In the rows, 128 means zero.
The same turns and mirrors carry the whole set onto itself, and each row onto the other rows of its family. Which rows share a family with each named row? Give them in list order.
These 18 rows form 3 families of 6 rows each.
Z: 124 145 113 170 178 148 111 139 101 131 139 127 98 119 136 158
V: 102 166 117 183 187 150 125 129 117 141 153 136 111 135 102 162
F: 98 143 141 169 175 148 110 101 172 143 171 133 150 104 124 126
W: 103 141 170 145 156 154 140 124 158 160 137 138 147 131 140 197
M: 112 162 139 187 135 120 128 101 126 163 111 84 132 79 101 159
S: 106 124 103 168 164 139 113 131 115 130 127 112 154 92 166 193
E: 111 106 137 116 147 152 116 135 137 168 134 109 122 125 151 157
R: 111 121 115 183 146 120 119 96 123 135 115 116 151 88 148 193
K: 117 134 129 110 147 133 99 136 154 171 137 97 119 109 137 141
B: 114 148 100 181 185 140 107 139 118 130 131 141 115 131 134 151
L: 115 152 130 171 160 139 111 89 186 139 160 125 155 106 127 134
P: 105 141 102 182 160 113 114 94 116 132 136 95 159 78 145 186
J: 79 171 159 190 159 135 125 114 117 157 103 103 125 107 100 166
X: 99 161 167 155 163 148 152 117 155 141 147 146 168 140 125 171
C: 117 136 175 139 164 144 141 130 160 135 135 122 158 122 155 188
N: 86 167 144 174 154 113 123 107 117 170 114 109 112 103 89 169
H: 109 138 128 153 156 117 119 93 173 140 162 102 146 77 116 127
T: 112 138 138 104 140 136 110 103 140 167 138 94 125 117 126 139

Which other rows belong to the same family as K? W, R, B, L, N
Which other rows belong to the same family as E? V, M, S, X, H
Which other rows belong to the same family as T? Z, F, P, J, C

